[[ 1.20 -0.08  2.70 -2.49]
 [-1.90 -0.54  5.17  1.71]
 [ 0.51 -2.08  1.44  4.01]] -> 0.51

[[-2.77 -0.25 -4.21 -1.94 -0.85 -4.31  4.21]
 [ 0.15  0.06  0.41  0.15  0.14  0.41 -0.62]
 [ 2.42  3.96 -1.72  2.93  3.64 -1.70 -0.96]] -> 2.42

[[ 1.57 -4.01  1.55  0.02  0.72  0.69  0.01]
 [ 1.25 -3.43  1.46 -0.17  0.89  0.81  0.53]
 [ 1.06 -3.08  1.35 -0.27  1.06  0.94  0.86]] -> 1.06

[[-0.88 -0.37 -3.90 -0.20]
 [-0.54  3.63 -4.03 -0.15]
 [ 0.08 -5.11 -2.55  1.70]] -> 0.08

[[-2.45  2.20  0.78 -3.20 -2.04  0.65  3.48]
 [-1.17  3.07  1.15 -3.06  1.31  1.22 -2.88]
 [ 3.45  2.41 -0.51 -3.34 -4.58 -0.25 -2.88]] -> 3.45

[[ 1.86 -1.56 -0.13 -0.16  0.85  0.44  0.32]
 [-0.01 -0.02  0.01  0.02 -0.05  0.00  0.01]
 [-1.78  0.65  2.77  0.50 -4.87  3.66  1.96]] -> -1.78

[[-2.48 -4.18 -1.78 -3.52]
 [ 1.83  3.79 -0.05  4.62]
 [-1.69 -3.91 -1.70 -1.61]] -> -1.69

[[-0.21 -0.03 -0.38  0.06]
 [ 0.75  1.95  1.11 -1.75]
 [ 2.65  4.99  2.88 -4.84]] -> 2.65

[[-3.00  0.16  3.46  0.65  3.37]
 [-0.44 -0.56  0.78  3.22 -4.00]
 [ 5.43  1.64  2.41 -1.90 -4.16]] -> 5.43

[[-5.28  4.20  1.76 -1.17]
 [ 1.38  4.46 -2.48 -3.33]
 [ 3.66 -5.20  3.70  1.35]] -> 3.66
---
[ 1.17 -3.14 -4.66  2.07] ==> 1.17, 2.07

[-3.63 -2.06 -1.13 -5.03 -0.43 -3.48  1.60] ==> -3.63, 1.60

[-0.39 -3.27  1.16  4.29  1.68] ==> -0.39, 1.68

[-2.44  0.15 -2.12 -4.54  0.97] ==> -2.44, 0.97

[-0.21 -2.13  1.99  1.09 -4.04  0.83 -0.08] ==> -0.21, -0.08

[[-1.07  2.56  0.07 -4.51  0.09  1.44]
 [ 1.41  4.00  0.63 -0.74  1.21  0.09]] ==> -1.07, 0.09

[[ 1.09  0.27 -0.31  0.66 -0.39  0.21]
 [-1.08 -4.03  2.40  5.11  2.43 -5.36]
 [ 2.93  2.34 -0.28  0.23  0.17  0.88]] ==> 1.09, 0.88
---
[3.51 2.46 1.16 1.91 4.51] 1.16, 4.51

[ 2.93  1.01 -2.13 -2.53 -1.76  3.41 -5.01] -2.53, 3.41

[ 3.99 -0.66  2.09  0.28 -0.98] 2.09, 3.99

[-1.31  0.70 -2.05  0.89 -5.18  0.07 -2.80] 0.89, 0.89

[-1.45 -3.98 -1.32  0.05  1.61  1.73  0.64] 0.05, 1.73

[[-0.72 -1.80 -1.72 -0.83 -1.15 -1.80 -1.31]
 [-5.47 -2.41 -3.34 -0.94 -0.70 -2.54 -4.78]
 [-1.00 -0.69 -0.52 -2.13 -1.86 -0.66 -0.57]] -0.94, -0.52

[ 3.20  0.19 -2.49  2.92  0.52  3.09  5.52] 2.92, 5.52

[ 2.86 -2.24  3.81 -4.01 -1.28] 3.81, 3.81

[-0.77 -4.24 -3.06 -1.23 -2.33 -2.85 -1.59] -1.23, -0.77
---
[-139.48   71.30  167.73   94.48] value 167.73
[ 0.129 -0.050 -0.131 -0.020  0.079 -0.023 -0.066] value -0.023
[ 0.130 -0.078 -0.153  0.035] value -0.153
[ 0.000 -0.148 -0.094  0.152 -0.054 -0.186] value -0.054
[ 0.173  0.146 -0.076 -0.143 -0.126] value -0.143
[ 1.3  1.2  0.9  1.0  1.2  1.4 -2.0] value 1.4
